In the rows, zero is written as 128.
Each run below is a few steps of one of 8 hidden systems, one row a step.
j807, trace 1:
[[121 111  63 126 152  54 141 150 121  77 140 138 152 111 110 146  79 127
  131 138]
 [121 122 106 122 136 109  55 181 134 156  73 146 103 133 168  94 149 126
  124 156]
 [125 115 127 117 115 165 118  89 149 176 116 118 137 145 148 199 200 135
  131 127]
 [136  99 134  87 173 124 159  88 138 109 142 115 120 121 109 172  65 175
  159 143]
 [163 120 178 118 149  90 103 157 130  89 102 169 110 128 149 114  94 118
   75 148]
 [123 133 114 139  84 122 146 156 103 187 122 165 119 168 118 171 159  74
   88 131]
 [ 82  59  71 132 160 117 135  92 104 166 167 114 139  98 116 142 131 139
  136 128]
 [123  85 135  99 137 140  66 171 133  69 125 125 102  92 133 131 122 190
  126 130]
 [161 124 194 107  86 181 115 134 152 176  95 153  90 151 125 133 133 127
  116 129]]
j914, trace 2, 9 rows:
[[166  60 118 125 177  74  97  91 130 150 138 131 129  97 142 125 106 103
  103 147]
 [147  74  83 125 100 110  96 171 136  76 159 116 140  95 103 176 121 140
  129 111]
 [144  72 153  97 121 152 114 140 176 133  94 141 104 121 120 126  60 178
  153 137]
 [125  88 151 149  89 133 152  77 178  94 111 166 182 104 126 125 128 129
   91 104]
 [141 149  92 102 131  62 166 124 154 102  95 172 154 143 101 152  74 113
  123 146]
 [184 101 120 116 161  78  56 108 158 107 110 127 141  93 155 105 136 109
  110 143]
 [174  96  97 116  92 125  95 153 165 117 126 111 140 136 123 215 149 129
  138 119]
 [134  91 164  98 167 146 129  90 173 112 103 115 124 127 152 161  90 193
  162 142]
 [112 138 154 121  99 130 134 116 158  46 100 170 166 118 134 145 154 152
   84 115]]
j405, trace 3:
[[117 128  94 161 139  84  81 172 134 124  88 125 141 146 191 136 174 104
  116 144]
 [ 84  74 119 130 121 164  96 117 127 187 111 136 122 128 160 157 192 146
  110 130]
 [101  85 161  75 169 161 116  98 108 123 141 131  93 106 123 156 124 195
  117 143]
 [172 143 188  84 149 113 102 157 103  82 131 152  82 123 117 131 104 131
   85 146]
 [174 111 165 172 121 101 131 154 109 149 144 140 114 150 146 137 122  60
   80 128]
 [ 86  64 100 194 150 109 151 151  99 148 160 110 134 128 157 137 108 112
  130 123]
 [ 65  85  92 129 126 140  92 173 118 117 122 140 114  91 124  77 116 174
  136 127]
 [138  98 153  94  74 179  93 126 139 139 134 160 107  83  78  83 130 144
  106 109]
 [177 103 166 114 111 141 169 103 131 128 170 132 116 121  73 143  62 117
  127 115]]
j312, trace 4 (9 x 20):
[[121 111 105  78 109 132  91 109 127 126 128 168 126  69  68  66 119 141
  110 125]
 [181 105 134 124  92 149 120  93 164 139 155 118 137  88  75  77  86 115
  157 108]
 [162  85 114 187 103 115 152 127 187 123 125 106 163 130 138 116  70 107
  171 111]
 [111 108  84 161  88 102 142 173 175 138  75 152 157 158 148 151 108 120
  142 131]
 [102 132  64  88 120  99 112 125 149 170  70 176 143 138 121 146 148 128
  122 152]
 [157 141  92  54 134 118  88  83 153 129 115 136 139  99  92 144 154 140
  137 140]
 [214 132 161 100 135 134  92 101 175 116 131  91 124 119 126 141 115 132
  167 128]
 [187  96 170 167 129 127 130 123 174 139 117  97 133 165 180 183 120 109
  145 129]
 [114 113 125 143 136 105 165 152 129 138 103 136 132 184 166 223 130 127
  120 143]]
j914, trace 5:
[[ 66 127  76 100 113 123 106 122 127 109 103 174 151  87 103  87 159 153
  103 126]
 [171 137 126  63 101 132 111 105 121 174 133 164 106 116  65 132 132 103
  103 136]
 [198 107 167 143 141 121 140  98 124  99 193  89 131 115 116 156 105 100
  128 112]
 [139 127 133 166 123 112 138 199 146  63 124 101 127 149 152 137  77 143
  164 123]
 [ 93  97 131 154 123 134 108 137 175 163  54 155 140 138 182  90 126 145
  135 139]
 [ 84 117  74 112 111 120 146  65 142 158 113 161 176 117 108 152 172 122
  111 123]
 [152 164 108  55 156 105 121  95 109 101 154 129 120 104  72 133 115 136
  133 143]
 [211 139 184 125 111 139  79 155 129  86 152 110 102 118 125 125 133 108
  115 116]
 [154 104 160 178 113 137 159 158 157 141 112 107 126 182 173 184 103 116
  153 127]]
j357, trace 6 (9 x 20):
[[181 147 157  97 168 131  92  79 103 163 158 103 101 112 128 119 164  99
  120 141]
 [163 147 160 158 157 124 146 134 102  88 184  68 126 149 151 188 141 110
  140 119]
 [ 90 137 157 175 180 122 138 169  99 127 113 109 106 160 196 109 115 138
  141 147]
 [ 55 128 135 121 130 142 117 141  97  99 116 164 128 120 148 134 184 160
   77 128]
 [ 98 119 122  72 131 134 132 144  66 151 157 165  80 113  69 130 111 140
   96 142]
 [166 116 159 122 136 146  95 104  95 116 192 110 110  77  95  76 131 115
  113 111]
 [164 135 153 179  94 138 146 185 112  86 182  93 118 137 117 139 106 103
  141 100]
 [ 78 124 147 198 113 148 161 156 130 141 112 134 134 146 161  67 103 123
  145 116]
 [ 56 133  97 123  82 142 151 139 134  84 114 174 158 108  99 110 140 162
  113 108]]
j312, trace 7 (9 x 20):
[[153 111 153 108 159 137  96  82 107 105 170 104 130 106 141 186 192 131
   93 123]
 [152 153 189 115 155 162 154 148  99 109 164  90  77 158 127 166  94 154
  160 133]
 [115  83 186 170 180 121 123 125 105 120 132 127 113 131 196 134 130 129
   85 133]
 [ 83 126 144 127 101 155 173 163  71 119 167 153 105 145  99 179 139 135
   85 115]
 [ 81 123 134 111 190 111 142 122  70 134 146 145  97 108 120  78  85 144
  114 152]
 [122  91 138 133  96 152  97 145 100  79 180 133 122  68  93  91 140 138
   92  97]
 [118 120 153 151 107 167 168 138 116 165 149 127 100 126  95  63  65 126
  161 119]
 [ 90  76 104 193 119 104 153 113 142 106 136 140 181  97 142  82 107 115
  117 107]
 [ 99 154  84 129  62 132 150 193 136 113 112 165 135 137  78 105  98 129
  140 117]]
j357, trace 8 (9 x 20):
[[122 142 103 135 174  90 143  76 134 204  97 133 144 148 155 106 125  92
  140 157]
 [127 140  83 110 161 109 103  96 136  81 143  92 163 109 143 180 187 146
  143 128]
 [152 140 131  92 167 126  96 170 114 171 109 104  71 169 152 169 118 143
  165 166]
 [131 123 197 130 159 164 112  66 128 137 123 117 127 129 179 147 189 139
  101 130]
 [123 134 150 111 170  95 174 146  92  79 148 136 113 153 128 198  91 141
  103 146]
 [120 117 144 137 183  93  81 134  91 141 121 140 108 109 171  63 136 110
   91 154]
 [114  96 112 138 107 134 108 160  84 106 179 123 124 115 117 183 189 118
   85 108]
 [102  75 146 133 154 155 135 157  85 171 161 116  74 123 120 107  75 154
  150 136]
 [125 103 183 138 107 169  99 129 134  60 143 131 130  85 132  91 140 160
  104 100]]
j74, trace 9 (9 x 20):
[[198 154 142 148  94 127  74 145 146 150 117 120 127 135 145 104 172  67
  118 121]
 [127 131 122 170 111 142 184 108 160 161 123 103 159 177 151 186 130 112
  174 118]
 [ 92 166 112 111 176 110 138 133 143  68 101 113 139 132 149 117  96 185
  178 149]
 [134 178 127  84 120 129  62 137 119 117  99 150 116 112 126 109 200 127
  100 141]
 [158 140 151 105 118 148 158  86 120 184 143 131 120 159 113 201 157 101
  114 130]
 [138 119 167 141 199 112 161 103 117  87 162  86 123 136 157 160  81 151
  153 137]
 [123 133 153 145 145 128  66 194 107  89 116 117  98 127 178 106 155 143
  111 135]
 [ 77 127 132 134  95 173 141 136 105 201 116 153 113 157 134 148 181 119
  110 126]
 [ 72 113 118 107 159 135 191  84  99 116 160 136 134 117  92 160  98 167
  133 130]]
j723, trace 10, 9 rows:
[[104 149 153 133 121 173 169 116  80 108 195 102 123 128 106 173 170 136
  126 104]
 [ 99 154 173 136 167 149 160 132  74 112 165 116  92 120 121  67  89 145
  143 132]
 [ 84 139 142 166 122 120 134 149  83  78 151 152 143 109 140  95 164 112
   72 113]
 [ 96 146 101 147  94 142 151 170  69 171 168 138 103 136  84 103 135  90
  125 117]
 [104 115 105 151 122 156 100 106 108 129 175 100 141  71 112  53 157 130
  145 103]
 [108 174 123 122  70 167 138 170 119  62 154 126 132 111  79 109 134 153
  146  99]
 [129 170 171 158  86 166 159 116 133 141 123 147 133 127 108  42 112 101
  131 109]
 [ 93 152  85 184 105 105 183 107 135  94 144 130 196 116 113  97 130  98
  136 103]
 [113 199  72 126 118 110 122 167 122 134 109 129 130 134 106  60 123 110
  172 136]]
j807, trace 11:
[[104 176 148 129 143  94 162 143 109 132  82 180 123 174 153 132 126 105
   88 158]
 [ 80 146  87 112 159 107 142 105  71 166 144 144 129 133 125 154 180 109
  101 143]
 [106 112 107  96 188 128  84 144  75 117 170  93  93 103 133 155 155 165
  139 144]
 [143 108 204 122 156 173  88 157 109 128 136 100  71 140 170 146 138 161
  128 136]
 [118 112 210 150 115 173 190 112 114 138 144 139 111 159 134 166 114 131
  105 114]
 [ 82 110 138 136 129 121 194 119  85 106 163 169 129 110  85 106  75 128
   92 121]
 [101 129 113 128 105 126  95 173  81 114 150 162 111  86  95  64 139 116
   85 120]
 [131 117 116 136  79 183  83 147 109 170 165 104 109 108 101 110 184 117
  144 101]
 [147  86 145 151 110 181 131 101 155 119 175  77 136 100 117 122 110 154
  182  98]]
j723, trace 12, 9 rows:
[[159 138 160 153 169 110 114 177 124 129 115 100  93 156 169  94  74 122
  163 152]
 [ 85  92 127 174 124 131 111 136 139 130  99 133 153 140 192 154 188 130
   99 124]
 [ 80 114  92  85 125 149 154 130 105 195 125 148 100 144  90 160 114 154
  147 146]
 [144 104 138  84 163 125  84  64 131 108 143 137 131  67 109  94 138 147
  105 131]
 [182 149 148 116  96 116 140 172 119  56 160 130 121 138  93 186 113 112
  108 116]
 [161 105 178 186 141 129 135 140 132 172 131 106 108 148 169  89  84  92
  144 131]
 [ 61  77  84 178 134 117 136 140 140 106 123 122 167 119 169 148 144 152
  136 118]
 [ 91 133 101  71 113 145 108 160 120 171  91 171  89 130  94 108 115 159
  136 151]
 [162 101 142 104 104 139 101  57 149 131 143 152 150  81  97 121 168 110
   85 110]]
j390, trace 13:
[[122  96  85 114 131 100  68 142 176  98  83 143 150  90 143  86 118 160
  143 137]
 [145 112 139  91  63 157 110 152 171 148  83 169 117 145 109 169 132 142
  119 127]
 [161 114 156 113 137 131 170  44 182 143 113 132 157 132 118 144  92 125
  143 129]
 [163 146 114 132 149  64 139 145 161  45 114 123 159 137 141 157  84 126
  138 137]
 [150 138 125 136 125  85 104 159 145 168  65 168 122 166 164 128 136  85
   98 157]
 [126  81 105 122 149 121 110  71 152 170 113 125 153 127 162 195 180 126
  116 135]
 [129 126 132  70 190 120 122 126 127 111 120 116  94 139 135 182  95 184
  158 161]
 [167 121 202 104 150 115  95 130 122  96 113 165 100 117 144 120 119 126
   64 144]
 [143  91 153 156 121 113 172 129 106 141 158 137 130 158 136 209 131  88
   83 123]]
j390, trace 14:
[[133 131 185 171  93 190 163 119 126 180 141 111 113 158 132 116 130 107
  146 108]
 [ 78 139 118 176 148 130 181  87 131  83 152 103 178 113 140  98 120 145
  160 109]
 [ 86 189  82 117 105 110 127 192 105  95 112 157 123 130 100  83 123 130
  134 135]
 [141 138 109 116  72 153  96 102 129 185 132 149 136 105  88  91 186  88
  107 112]
 [156 137 113 125 116 162 139 103 148 124 175  65 138 124 103 166 137 141
  199 106]
 [145 188 170 139 147 139 123 147 146  86 107 103 115 136 153  64  96 146
  177 134]
 [106 167 153 165  78 141 139 135 139 102 102 160 160 145 148 123 188 106
   89 109]
 [ 94 175  83 123 129 126 185  88 110 176 135 129 151 153 104 156 150 108
  151 131]
 [144 172  89  90 172 101  80 103 117  95 145 103 136  91 111  91 151 135
  153 142]]
j405, trace 15:
[[151 139 168 145  86 115 166 168 130 135  98 178 121 178 130 153  99  90
   86 132]
 [103  72 109 185 158  87 154  81 126 145 140 134 173 109 160 113 121  94
  102 124]
 [ 83 103  44 106 131 107  97 173  97 116 146 130 125 100  98 141 136 150
  136 134]
 [155 106 143  95 116 166  60 132 151 177 102 129  90 104 124  74 127 146
  150 136]
 [177 100 186 131  96 171 139 112 145  92 172 104 124 119 108 179 122 138
  128  99]
 [128 136 152 138 139  93 194 152 138 105 104 158 126 164 131 142  40 128
  132 146]
 [126 115  95 169 123  70 108 122 148  97 110 152 181 100 150  82 145  86
   92 122]
 [105  94  51 119  93 131 117 139 121 192 136 138 135 123  93 163 159 111
  133 124]
 [137  87 131 102 171 153  93  93 155 156 129  90 109 100 134 109 103 175
  186 143]]
j74, trace 16 (9 x 20):
[[129 156  89 151 113  84 129 123 149  55 125 133 191 120 135 151 172 105
  111 113]
 [161 186 108  96 134 103 127 165 126 170  96 132  94 175 114 135 102 106
  163 159]
 [129 134 106 140 168 131 110  57 144 143 146  76 162 109 160 130 188 125
  160 124]
 [163 143 150  86 113 149 111 169 151  81 113 113 101 152 124 198 120 170
  152 132]
 [122 160 196 133 163 149 127  79 133 155  90 139 119 143 179  79 151 126
  115 146]
 [110 133 122 133 127 103 151 138 108  80 141 140 153 148 140 219 171 126
   85 122]
 [119 147 140 100 188 114 133 153  80 173 128 128  70 156 135 122  85 134
  143 169]
 [105  89 119 142 153 145  81 103  95 122 177  92 134  91 151 137 201 139
  112 113]
 [129 100 166  99  95 180 135 178 115 138 139 137  74 142  97 171  95 165
  133 124]]

Which system made each of these runs?
trace 17, 2 rows:
[[139 174 152 116 104 125 132 206  87  83 133 147  95 160 116 163 135 120
   96 131]
 [132  88 182 154 177 129 121 126 111 187 115 128  91 152 190 125 118 112
  109 152]]
 : j914
trace 18, 2 rows:
[[ 99 175 183 100 147 173 121 127  86 154 119 144  79 133 130  78 142 147
  119 145]
 [105 129 147 134 115 146 157 100  83 100 184 134 140 116 109 174 186 115
   77 105]]
 : j74
trace 19, 2 rows:
[[ 67 108 104 132 190 120 106 106  73 164 146 118 115 107 156 106 169 136
  119 148]
 [102 145 115  80 127 149  96 152  69 101 171 129  97 103  94 157 181 154
  104 123]]
 : j723
trace 20:
[[125  76 148 153 110 138 105 178  79 113 178 139  97  97 113 110 120 119
   84 111]
 [ 78  81 126 148 121 161 162 144  90 177 164 132  97 118  99  94  83 140
  141 119]]
 : j312
trace 21 (2 x 20):
[[116 158 122 145 131  79 136 122 145 110  81 178 158 124 139  52 110  98
   99 140]
 [138 139  47 130 110  71 120 141 129 145 127 140 159 133 108 163 157  73
  114 131]]
 : j74
trace 22, 2 rows:
[[136 171 146 114 186 125 173  61 108 143 161  96 127 140 124 145 127 121
  156 139]
 [125 179 146 125 197  96 122 133  94  61 142 104 125 133 166 135 143 139
  125 146]]
 : j723
trace 23 (2 x 20):
[[162 115 151  84 154 127  92 163 157 112  91 126  86 137 139 134  72 174
  159 159]
 [158  56 169 132 113 145  96  95 159 168 109 152 130 124 156 158 153 116
   78 128]]
 : j312
trace 24:
[[111 160 187 130 176 124 185  72 110 134 118 149 128 144 145  97 105 122
  111 146]
 [125 170 103 158 130  77 124 160  85  91 149 139 145 131 134 123 166  74
   87 130]]
 : j914
trace 25:
[[104  65 174 140 180 156  98 122  86 144 157 107  90 109 172 135 144 158
  106 134]
 [ 84 101 179 129 117 184 176 128  94 105 167 136 108 126 108 153 117 171
  111 110]]
 : j312
trace 26 (2 x 20):
[[ 54 154 109 159 162 116 140 135  98 123 112 126 143 150 185 137 181 136
  120 139]
 [ 81 147  91  69 145 136 123 156  77 140 136 141  92 134  98 173 149 164
  128 146]]
 : j74
trace 27:
[[ 80 143  95 163 144 119 191 144  70 138 183 106 128 148 111 142 109 114
  151 122]
 [ 71 118 128 152 171 133 101 141  96  98 138 115 122  92 162  59 138 162
  132 132]]
 : j807
trace 28, 2 rows:
[[176  87 136 176 107  97 144 131 158 171 115 137 147 155 152 149 106  64
  114 126]
 [104  78  64 156 172  83 138 114 146 116 134 101 166 116 153 146 101 142
  168 136]]
 : j914
trace 29:
[[139 124  97 156 151  80 178  88 103 115 182 115 167 121 109 151 114  82
  118 121]
 [147 140  97 120 150  97  81 193 118  83 134 104 104 111 124  95  91 143
  164 143]]
 : j914
trace 30, 2 rows:
[[141 155 164  80 129 160  94 131 162  95  90 125 115 145 150 174 161 181
  138 141]
 [126 162 196 104 156 141 140  81 126 141  91 158 120 155 161 144 159 128
   89 150]]
 : j74
